Small tables with named rows and columns. After each table, cells are looked up by row and column.

viso:
	depetiz	nur	tas	nul
sike	68.9	51.8	9.9	64.5
ven	13.0	23.9	31.9	8.0
pip	80.3	-74.9	83.6	11.0
tes	-45.8	19.7	50.8	69.2
zir	67.6	46.6	5.8	36.0
mot	-2.4	-13.7	45.8	9.0
denabim	81.2	14.7	-24.7	2.3
moz	52.3	77.4	19.3	-6.3
lufila	-18.4	28.8	-10.2	32.1

nur of lufila = 28.8
nul of mot = 9.0
depetiz of zir = 67.6
nul of denabim = 2.3
tas of moz = 19.3
tas of tes = 50.8
tas of sike = 9.9
nul of sike = 64.5
Which row has the largest tas? pip

libime:
	gol	zafug	fepuruz	zotemo	sugid	musi	sop	nov	tavi
robavi	-6.42	-43.57	44.89	-52.35	-81.64	-25.22	-12.98	-29.01	-30.81
lig	-0.33	-3.05	5.43	16.84	18.14	-19.99	-30.97	-67.62	-4.81
fal	11.69	-32.57	-50.57	-72.17	0.96	-13.36	-26.22	30.00	-24.14
rono	-74.85	-17.50	-40.46	4.83	-45.95	-7.57	-29.56	-11.70	-24.61
koviti	-18.54	-5.16	-51.10	-5.03	-45.78	-7.88	50.12	27.38	-32.65
nuse	24.09	-2.01	-28.51	-22.13	49.37	-26.88	5.68	-16.63	-31.92
ged	-26.37	-14.05	-13.12	-25.43	-64.98	-9.35	-24.74	-18.24	-11.10
veno	30.95	-8.22	-17.04	13.13	7.72	5.14	-2.67	-43.91	-12.98
bipama	-4.90	-20.07	4.05	-20.09	-45.68	-13.06	-26.55	-35.12	-5.28
tama	-1.93	-41.23	8.48	-70.97	-78.35	-34.08	-34.03	-36.23	-69.11
tefevod	-30.39	-14.95	-49.24	22.83	68.13	-35.16	-60.04	-47.39	-33.27

zotemo of tefevod is 22.83
zafug of nuse is -2.01
fepuruz of veno is -17.04
fepuruz of bipama is 4.05
musi of ged is -9.35
zafug of robavi is -43.57

tede.tsv
	lizana	mak	bim	zezin	kep	par	lal	zofeti	lel	tukoras
lomud	78	49	69	49	41	46	35	76	64	71
mab	66	61	77	54	34	33	41	55	32	37
botilal	40	81	53	49	30	65	86	58	52	58
rif	54	35	75	49	58	71	82	50	88	45
zona	77	85	22	42	92	28	52	69	34	66

What is the zezin of botilal in tede? 49
What is the mak of rif in tede? 35
What is the lel of botilal in tede? 52
What is the lizana of zona in tede? 77
What is the tukoras of botilal in tede? 58
What is the kep of rif in tede? 58
What is the lizana of botilal in tede? 40
What is the lel of zona in tede? 34
What is the zofeti of rif in tede? 50
What is the zofeti of mab in tede? 55
What is the mak of zona in tede? 85
What is the par of botilal in tede? 65
What is the kep of botilal in tede? 30
What is the zofeti of zona in tede? 69
What is the par of rif in tede? 71
What is the lal of lomud in tede? 35
What is the zezin of mab in tede? 54
What is the lel of mab in tede? 32
What is the par of zona in tede? 28
What is the zofeti of botilal in tede? 58

loguleg:
         dopumu  kores  saf
vudiza      439    690  426
leropaz     488    735  376
ragali      338    650  466
ruvada      542    760  764
volutog     611    527  466
memu        635    332  540
nuvabid     389    503  216
zit         414    151  215
modazo      413    251  507
fugaro      494    275  349
tabiro      615    844  767
biv         730    423  540
tekosi      699    519  716

kores of modazo = 251
kores of leropaz = 735
dopumu of ragali = 338
dopumu of tabiro = 615
dopumu of leropaz = 488
dopumu of vudiza = 439
kores of biv = 423
saf of modazo = 507
kores of ruvada = 760
dopumu of fugaro = 494
saf of biv = 540

gif:
columns: leg, fisili, tekagil
bisov: [178, 70, 105]
sika: [151, 55, 118]
sil: [125, 35, 127]
goz: [148, 104, 92]
dil: [103, 193, 50]
naposip: [150, 86, 110]
lota: [155, 33, 126]
dip: [33, 120, 107]
git: [129, 112, 104]

What is the leg of git in gif?
129
What is the leg of sil in gif?
125
What is the leg of dip in gif?
33
What is the fisili of lota in gif?
33
What is the leg of bisov in gif?
178
What is the fisili of goz in gif?
104
What is the tekagil of dil in gif?
50
What is the leg of lota in gif?
155
What is the fisili of dip in gif?
120
What is the fisili of git in gif?
112
What is the leg of dil in gif?
103
What is the fisili of dil in gif?
193
Which row has the largest leg? bisov

